In the rows, 128 means zero.
One turn sends every row of this set to another row. A few are shown first. Where does it send the rows asked after them?
k215: [107  99 153 124 106 104 143 161 105 123 169 126 123 127 156 158 152 129
 153 140 117  71 122  99 125 123 126]
k718: [109 126 137 116 118 104 129 164 122 118 129 124 179 144 107 140  75 121
 115 142 103 151 135 160 123 132 106]
k413: [135 153 144 107 148 147 119 163 131 148 129 135 141 143 125 140  69 124
  75 118 105 140 133 147 117 125 105]
k812: [ 99 109 147 122 149  89 144 112 118 144 120 132 131 154 142 173 150 153
 125 107 138 117 135 131 124 156  86]
k356: [109 125 114  81 137 110 126 121  88 132 143 141 150 103 159 130 140 106
  97 125  94  85 152 129  79 119 124]
k704: [118  96 128  99 129 128 153 115 116 152 160 110 157  90 165 133 114 147
 128 114  88  98 130 111  73 122 115]
k570: [145 148 159 117 121 147 141 168 122 140 133 135 154 135 125 148  67 124
  83 129  96 133 138 157 102 134  88]
k825: [139 138 156 121 125  83 161 155 122 142 125 131 169 121 102 141  86 108
 117 136 106 131 144 176 125 136 109]
k997: [114 115 163 135 153  89 142 120 106 154 141 134 127 147 149 181 154 158
 113 103 146 121 136 114 113 144 109]
k748: [135 126 152  87 157 147 124 124 109 188 122 128 148 127 155 122 149 127
 129 133  97 149 145  99 126 113 108]
k296: [ 92 128 138  89 145 140 131 128 112 181 129 142 151 122 152 115 144 126
 147 133 106 145 134  90 124 115  99]
k752: [107 131 126 107 145 121 119 160 135 135 127 121 161 153 114 128  69 132
 106 124 107 156 125 148 131 129 109]
k990: [138 158 137 110 102  77 154 158 118 105 134 100 140  91 138 153 159 113
  99 127 116 108 145 116 144 104  99]
k275: [132 122 166 120 120  79 159 161 117 160 139 129 162 111 102 157  79  99
 118 144 121 122 120 154 124 126 124]
k331: [114 129 158  83 102 111 119 139 155 119 155  85 145 133 147 156 172 105
 106 143 139 100 135 149 116 125  86]
k100: [107 134 162 129 114 119 141 177 107 145 168 139 172 141 127 152  65 128
 104 131 119 143 115 126  98 125 122]
k379: [132 118 151 113 129 114 120 172 126 156 141 135 155 114 106 173  78  96
  88 154 105 127 124 149 114 120 129]
k779: [132 151 142  95  99 125 140 155 153 150 189 102 127 115 156 153 153 129
 119 137 140 110 111 119 101 144  65]
k189: [110 133 162  94  95  88 160 148 119 121 131 106 172 134 156 164 169  97
 102 125 129  85 132 139 134 109 120]
k652: [141 149 153 104 109 121 139 149 153 143 188  92 161 141 168 144 168 146
 120 125 132 122 135 142  91 144  92]
k175: [103 125 158  82 149 144 121 126 101 184 124 140 149 134 157 127 152 110
 126 136 111 135 137  93 125 105 112]
k513: [129 117 146 131 162  89 135 121 117 158 132 136 107 119 135 186 152 152
 107 113 134 119 140 116 121 144  98]
k727: [108 136 147  93 149 141 124 124 107 160 118 129 143 117 149 111 147 132
 133 129 100 153 155  91 130 103  97]
k143: [165 141 126 102 135 146 143 131 139 129 176 145 127 123 185 141 135 135
 112 152 125 107 127 102 142 120 139]
k459: [145 128 113  91 129 141 137 116 151 100 143 133 123 117 169 130 132 126
 118 156 115 104 137 118 162 117 116]
k960: [175 152 147 115 111 100 181 165 127 160 163 104 170 122 171 161 160 143
 114 114 110 113 125 129 115 134 114]
k343: [115 127 148 126 149 105 147 116 120 146 116 141 104 132 141 174 145 152
 109 104 133 112 140 123 120 152  69]
k900: [125 123 130 128 108 102 155 158 100 101 157 121 130 145 158 128 148 158
 164 130 102  98 140 114 130 145  93]
k598: [121 125 140 108 152 127 111 166 140 168 141 136 150 130 114 160  79 112
  85 133 111 135 117 142 117 117 140]
k928: [161 128 138 115 122 121 138 151 108 105 129 123 119 138 156 138 168 136
 128 133  85  80 168 145 128 140  97]
k72: [125 147 134 103  87 111 196 159 141 150 149 114 158 111 162 153 137 133
 131 116 115  94 105 121 123 139  71]
k894: [143 150 192 126 116 115 170 157 114 151 138 137 152 115 122 148  73 112
  91 122 118 116 139 154 105 123 104]
k724: [130  91 138  80 126 106 132 110  78 112 139  83 140 118 157 128 114 121
 111 129 101 114 128  98 111 109 106]
k141: [123 151 137 101 112  85 109 153 139 114 180  92 138 112 138 150 176 117
 109 145 141 126 141 126 114 124 101]
k28: [122 129 125  98 119 153 157 117 151 107 160 140 149 144 189 121 127 145
 135 140 125 103 129 118 144 125 117]
k168: [125 155 180 130 111  95 172 162  96 137 150 138 160 131 122 135  71 117
 110 121 128 132 131 142 110 128 105]
k115: [155 125 107  73 135 113 145 127  71 154 153 124 145 136 173 125 118 124
 113 132  94 111 118 116  93 150  95]
k482: [ 92 133 152 120 138 129 125 166 127 149 156 132 161 149 127 141  63 132
  97 117 126 146 112 122 113 114 130]
k438: [154 107 158 117 120 136 145 157 120 148 153 132 116 123 164 169 160 125
 126 138  98  55 139 127 114 132 121]
k29: [124 120 125 100 132 124 135 124 139 113 168 143 155 139 179 137 147 126
 127 153 131 104 131 117 147 114 161]

k168 goes to k275
k215 goes to k438
Where do these go?
k379 goes to k570
k115 goes to k724
k960 goes to k990
k343 goes to k812
k748 goes to k727
k143 goes to k459
k413 goes to k752
k331 goes to k652

One turn sends every row of this set to another row. A few are shown first. Where does it send the rows asked after them?
k498: [118  65 156  80 194 113  85 136  78 145 151 117 164 122 160 118 142 145
 122]
k456: [133 130 155 133 189 108  70 132 106 140 113 166 104 101 150 132 181 109
 137]
k523: [117  71 145  84 195 120  99 131  81 144 157 120 161 104 152 107 133 139
 146]
k396: [100 128 165 117 197 111  58 153 135 161 104 127 121 136 154 147 176 125
 140]
k970: [ 91 103 121 136 155 116  99 164  97 146 179 125 125 103 139 126 137 136
 169]
k741: [128  88 107 114 178 105 115 121  87 118 112  82 153 102 147 128 146 135
 137]
k879: [114  91 134  76 160  79  92 133  96 181 138 106 138 141 157  83 168 167
 138]
k464: [122 124 166 125 156  92  87 138  77 144 101 141 113 149 169 121 201 100
 135]
k79: [111 115 143 109 156  62 121 128  60 157 131 120 145 151 168 113 178 120
 172]
k61: [150 121 152 122 129  90  93  99  66 142 125 108 162  97 164 120 153 142
 161]
k385: [116 104 129 136 148 114  86 157 111 145 183 108 128  96 126 130 139 145
 172]
k843: [107 108 110 141 145 112  97 152 114 152 165 113 116 105 124 113 141 145
 175]
k591: [ 99 148 176 110 170 101  66 147 125 160 122 147 102 124 174 141 158 141
 133]
k17: [109 102 119 144 163 109 101 156 107 137 172 113 125 114 122 130 143 124
 182]
k784: [120 149 144 122 170  86  83 132 123 143 107 150  82 118 161 128 173 133
 128]
k321: [126 116 167  98 145  90  68 139 111 165 111 126  99 147 163  97 189 142
 114]
k673: [146  85 125 117 179 101  97 111  90 117 105  81 158 118 145 134 151 135
 128]
k336: [119  97 193  94 177 118  64 146  98 145 126 140 121 145 168 122 163 123
 110]
k140: [134 102 162 121 175 120  68 130 116 130  80 104 124 145 151 128 172 118
 110]
k584: [134 123 142 113 130  88 103 115  70 143 140  95 158  82 166 128 153 151
 164]
k277: [118  90 130  78 168  81 100 134 107 178 146  93 140 129 140  85 163 161
 163]
k578: [ 99 101 107 139 157 106  95 165 114 141 168  97 121 110 127 134 150 142
 164]
k154: [110 112 142 104 163  63 121 137  69 154 151 102 151 136 160 127 174 124
 185]
k794: [133 122 158 126 187 122  42 136 131 165 105 140 121 100 140 128 184 128
 141]
k201: [146 124 183 128 139 121  60 120  88 148  97 132 131 112 164 119 175 123
 129]

k321 goes to k201
k79 goes to k673
Where do these go?
k277 goes to k584
k396 goes to k784
k970 goes to k17

